In the rows, 128 means zero.
Families of rows that turns and mirrors carry onto each other, the same ones carrying the whole set onto itself: the rest of each named row's family, in list order
4 families of 4 rows
K_734: [120 118 124 145 119 119 126 132 137]
K_298: [ 74 153 108 128 127 128 136 120 170]
K_89: [120 118 126 144 117 121 131 133 140]
K_132: [ 69 132 129 112 124 138 107 131 151]
K_811: [108 147 152 145 153 119 133 132 141]
K_190: [ 85 149 113 148 120 128 141 127 178]
K_698: [119 122 129 145 111 118 137 124 140]
K_477: [ 79 152 109 131 124 128 137 118 173]
K_385: [101 159 159 143 143 121 123 136 153]
K_671: [110 148 146 145 154 118 131 133 142]
K_252: [ 71 132 133 112 126 138 105 133 155]
K_871: [ 73 131 133 116 135 145 107 130 159]
K_549: [ 72 128 147 127 123 136  99 133 153]
K_591: [116 123 123 148 104 134 126 131 148]
K_526: [ 79 144 109 129 120 121 134 116 177]
K_514: [110 144 155 139 150 125 134 140 140]

The rest of the family of K_549: K_190, K_385, K_591
The rest of the family of K_252: K_89, K_811, K_477
The rest of the family of K_514: K_698, K_871, K_526

Families of rows that turns and mirrors carry onto each other, the same ones carrying the whole set onto itself: the rest of each named row's family, in list order
5 families of 6 rows
K_340: [124 111 168 139 139 141 134 123 121 116 143 116 128 100 133 123 123 153
 115 109 106 124 105 106 121 138 112 134 165 140 105 123 140]
K_533: [133 141 144 115 120 131  88 130 123 135 137 138 154 119 117 121 120 127
 117 129 111 114 113 128 160 129 108 137 134 107  98  89 120]
K_446: [137 147 153 105 119 116  99 130 125 125 136 140 153 131 112 123 124 127
 120 132 111 113 111 117 161 129 105 143 140 104  99 100 123]
K_451: [133 132 132 131 135 123 144 106 131 143 137 145 116 143 115 126 107 120
 136 150 109 113  96 119 113 108 131 126 109 141 137 114 137]
K_576: [131 125 158 117 126 131  99 127 115 123 128 121 139  92  99 127 127 143
 111 128 122 122 109 131 148 122 120 148 131 120  98  97 131]
K_40: [131 130 146 121 124 138  87 128 118 135 131 129 148  98 110 123 121 135
 113 128 116 118 112 136 154 124 116 139 131 115  97  88 125]
K_327: [169 119 151 122 119 137 123 123 120 131 131 130 143 125 143 132 113 126
 138 123 111 147 150 157 128 106 109 134 148 148 139 130 105]
K_374: [170 122 150 119 118 135 124 124 122 130 132 133 144 130 143 131 113 124
 139 122 109 146 150 154 129 107 106 135 149 147 139 131 104]
K_887: [138 142 164 101 121 109 110 128 122 113 132 133 145 125 103 126 128 135
 118 132 116 116 108 111 155 126 109 152 141 111  99 110 129]
K_111: [132 127 117 127 136 102 133 135 155  96 127 141 126 121 155 114 131 114
 153 141 120 123 128 104 114 130 119 144 139 122 110 128 109]
K_12: [171 121 157 116 119 130 130 124 121 124 130 130 140 129 138 133 114 128
 139 123 111 147 149 151 126 105 108 139 150 149 139 136 107]
K_617: [126 110 120 136 142 116 131 132 146  96 120 128 116  89 145 115 133 126
 145 139 128 129 127 117 104 125 131 146 133 134 108 124 115]
K_345: [133 130 133 131 137 124 144 105 130 142 136 142 114 138 113 126 108 122
 135 149 111 114  96 120 111 108 133 127 110 144 138 115 138]
K_568: [135 132 167 107 124 116 110 127 116 113 127 124 139 104  96 129 129 144
 114 131 121 119 107 119 149 123 117 154 137 117  98 108 134]
K_302: [131 131 127 134 136 129 138 106 131 148 138 145 118 140 118 125 105 118
 136 150 108 114  96 123 114 108 132 123 108 141 139 108 134]
K_185: [130 126 107 134 135 112 121 135 156 107 128 146 132 119 163 111 127 108
 152 140 117 122 131 112 117 131 119 136 135 120 108 117 103]
K_269: [130 118 124 129 139 103 137 132 151  90 121 132 120 106 146 116 134 123
 149 141 126 127 127 107 107 126 126 149 136 130 108 132 115]
K_343: [129 123 173 128 135 126 142 124 125 111 146 124 132 123 136 121 123 148
 120 111 102 120 104  95 125 142 104 135 171 134 106 131 139]
K_772: [120 109 155 148 139 157 119 124 122 132 146 118 133  94 141 120 118 149
 115 107 103 124 108 120 124 140 112 123 160 137 105 110 133]
K_868: [125 118 103 142 137 125 114 134 152 114 127 140 129 102 161 110 125 113
 149 138 120 125 132 123 114 129 123 134 131 124 108 110 104]
K_977: [131 128 128 136 137 130 138 106 130 147 137 144 116 135 116 125 105 121
 134 149 109 114  96 125 112 107 134 123 107 143 138 109 136]
K_444: [169 118 153 122 120 137 126 123 119 129 130 128 140 121 140 132 114 129
 138 122 112 148 149 156 126 105 111 137 148 150 139 132 107]
K_168: [132 129 132 134 138 128 142 105 130 144 136 141 113 134 113 125 107 122
 134 149 111 115  96 122 110 107 135 125 108 144 138 111 138]
K_505: [172 123 153 117 119 130 129 124 121 127 131 132 142 133 141 132 114 125
 140 123 110 146 150 151 129 106 107 137 150 148 139 135 105]
K_594: [169 118 156 119 120 133 129 123 119 126 129 129 140 123 137 134 115 130
 137 122 114 148 149 153 125 105 111 140 148 151 139 135 108]
K_198: [130 133 162 128 131 127 132 127 132 121 153 134 142 140 147 118 119 135
 125 111  94 115 106  94 134 146  96 129 172 125 106 124 131]
K_779: [127 130 150 138 131 144 118 128 133 135 155 138 147 134 156 115 113 130
 124 110  91 115 111 105 137 147  96 119 167 123 105 111 124]
K_443: [121 119 145 147 134 158 111 127 127 140 152 130 143 112 153 115 112 137
 118 107  96 119 110 119 133 144 104 116 162 129 104 103 126]
K_928: [133 133 130 132 136 125 141 107 133 146 139 146 118 144 117 124 106 117
 137 150 107 112  96 120 114 109 131 124 110 141 138 112 135]
K_834: [124 110 109 144 142 127 120 133 148 107 123 131 122  87 153 113 129 122
 145 137 125 129 130 126 108 126 130 138 129 131 107 114 110]

The rest of the family of K_446: K_533, K_576, K_40, K_887, K_568
The rest of the family of K_168: K_451, K_345, K_302, K_977, K_928
The rest of the family of K_594: K_327, K_374, K_12, K_444, K_505
The rest of the family of K_111: K_617, K_185, K_269, K_868, K_834

Families of rows that turns and mirrors carry onto each other, the same ones carrying the whole set onto itself: the rest of each named row's family, in list order
10 families of 4 rows
K_332: [100 156 120 128 110 138 143 132 134]
K_783: [141 139 133 145 117 128 147 154 143]
K_951: [133 111 120 126 134 138 110 130 108]
K_804: [104 131 131 117 115 128 122 104 113]
K_861: [102 133 132 141 106 127 159 130 136]
K_418: [143 107 129 140 137 122 108 136 132]
K_173: [139 110 134 131 132 119 111 128 110]
K_153: [109 146 126 129 100 133 156 137 130]
K_204: [102 144 121 124 105 133 152 123 138]
K_592: [141 125 126 121 127 122 102 136 109]
K_55: [118 122 116 121 135 130 130 102 134]
K_770: [103 153 127 132 110 128 155 132 132]
K_824: [115 135 114 116 129 115 127 105 129]
K_126: [135 119 128 142 119 127 145 163 135]
K_873: [148 142 133 145 116 130 125 157 122]
K_481: [143 113 118 123 129 137 108 141 130]
K_426: [126 128 135 145 117 129 124 170 137]
K_879: [102 157 133 139 125 125 152 137 132]
K_417: [137 130 134 144 113 125 136 167 134]
K_830: [108 122 124 118 126 132 110 110 120]
K_991: [103 124 120 113 128 132 133 112 114]
K_449: [103 123 122 113 135 125 128 111 121]
K_6: [144 117 138 138 137 126 107 142 120]
K_699: [140 108 125 128 129 119 104 137 120]
K_964: [143 118 121 118 133 122 105 139 118]
K_409: [132 146 141 145 110 139 121 160 138]
K_64: [135 135 126 143 119 134 144 166 143]
K_361: [ 99 143 135 137 108 123 154 131 140]
K_924: [109 143 128 120 122 118 116 107 120]
K_706: [141 109 134 135 130 111 109 126 129]
K_196: [107 130 120 116 124 121 124 102 121]
K_925: [138 135 136 141 105 119 128 162 139]
K_522: [143 134 141 149 105 116 128 153 132]
K_756: [107 152 137 143 120 131 149 119 140]
K_687: [147 123 133 142 113 124 143 160 128]
K_847: [113 131 126 124 127 123 108 101 126]
K_814: [104 119 122 127 117 133 137 103 123]
K_960: [120 149 134 145 100 128 151 126 134]
K_45: [102 152 124 122 109 137 149 143 131]
K_429: [137 108 118 125 123 118 102 134 132]

The rest of the family of K_481: K_55, K_409, K_756
The rest of the family of K_824: K_426, K_879, K_429
The rest of the family of K_417: K_770, K_699, K_196
The rest of the family of K_64: K_332, K_418, K_847
The rest of the family of K_924: K_126, K_706, K_45
The rest of the family of K_783: K_204, K_830, K_6

